Look-ups in named tables: a row name and a column name give one cell, copied from the table.

Table bik
columns: rosoru, meseg, rokipa, pifi, dolov
zudegel: [-26, -243, 46, 154, 173]
kipe: [138, -55, -559, -300, 124]
dekod: [-378, 209, -52, 254, -576]
govupun: [-22, -232, 45, 158, 177]
lis: [-122, 17, -620, -273, -99]
kulagim: [-136, 333, 385, -293, 161]
bak: [-121, -490, 132, 283, 422]
tigi: [153, 23, 120, 199, -62]
lop: [33, 345, 246, -305, 173]
ruke: [32, 343, 243, -316, 173]
nidemun: [711, 189, 61, 166, -81]
vor: [36, -10, 11, 23, 37]

What is the rosoru of nidemun in bik? 711
What is the rosoru of govupun in bik? -22
What is the dolov of tigi in bik? -62
What is the rokipa of zudegel in bik? 46
What is the pifi of lis in bik? -273
What is the rokipa of tigi in bik? 120
What is the meseg of kulagim in bik? 333
What is the meseg of kipe in bik? -55
What is the rokipa of dekod in bik? -52
What is the meseg of nidemun in bik? 189
What is the pifi of vor in bik? 23
What is the pifi of ruke in bik? -316
What is the pifi of bak in bik? 283
What is the rosoru of ruke in bik? 32
What is the rosoru of bak in bik? -121
What is the dolov of zudegel in bik? 173

semovos =
         gifi  zamadov   reg   tep
vinop    -0.6     -0.1   0.3  -1.0
zapazi    0.2     -0.8  -0.6  -0.2
mifebap  -0.9     -0.3   0.5   0.1
lanaza   -0.4     -0.6  -0.8   0.5
feb       0.1      0.6   0.0  -0.8
dami      0.4     -0.7  -0.7  -0.8
neku     -0.1      0.4   0.1   0.6

reg of feb: 0.0
tep of lanaza: 0.5
zamadov of zapazi: -0.8
zamadov of neku: 0.4
tep of feb: -0.8
tep of zapazi: -0.2
tep of neku: 0.6
tep of dami: -0.8
zamadov of dami: -0.7
zamadov of lanaza: -0.6
gifi of dami: 0.4
reg of lanaza: -0.8
gifi of vinop: -0.6

lov:
          num  bisuko
dekosiv  2606    2276
kudaze   2726    3418
tepefo   8137    8619
gusu     9357    8458
votarop  1411    2838
kupo     2707    3301
guzunu   3600    4346
fef        57    2231

What is the num of tepefo in lov?
8137
What is the bisuko of tepefo in lov?
8619
What is the bisuko of votarop in lov?
2838
What is the num of gusu in lov?
9357
What is the bisuko of dekosiv in lov?
2276
What is the num of kudaze in lov?
2726
What is the bisuko of guzunu in lov?
4346
What is the bisuko of gusu in lov?
8458
What is the num of guzunu in lov?
3600
What is the num of fef in lov?
57
What is the num of votarop in lov?
1411
What is the num of kupo in lov?
2707
What is the bisuko of fef in lov?
2231
What is the num of dekosiv in lov?
2606

gadimuk =
	tufigeg	zoge	fur	tebiv	tili
folofi	-0.099	0.089	0.067	0.003	-0.025
divov	-0.046	0.368	0.067	0.003	-0.389
vuro	-0.407	-0.290	0.067	0.118	-0.139
kamani	-0.099	0.008	0.067	0.015	0.576
boga	-0.099	-0.290	0.067	0.003	-0.652
tulu	-0.099	-0.290	0.067	-0.843	-0.139
dinaf	0.235	-0.036	-0.042	0.174	-0.037
nupi	-0.099	-0.290	0.209	-0.284	-0.139
tematu	-0.099	-0.691	0.051	0.003	-0.381
bolo	-0.141	-0.290	0.067	-0.364	-0.139

tili of kamani: 0.576
tili of nupi: -0.139
tufigeg of boga: -0.099
tili of dinaf: -0.037
zoge of bolo: -0.290
tufigeg of dinaf: 0.235
tufigeg of bolo: -0.141
fur of dinaf: -0.042
zoge of boga: -0.290
tebiv of tulu: -0.843
tufigeg of vuro: -0.407
fur of kamani: 0.067
tufigeg of divov: -0.046
tebiv of folofi: 0.003
tili of tulu: -0.139

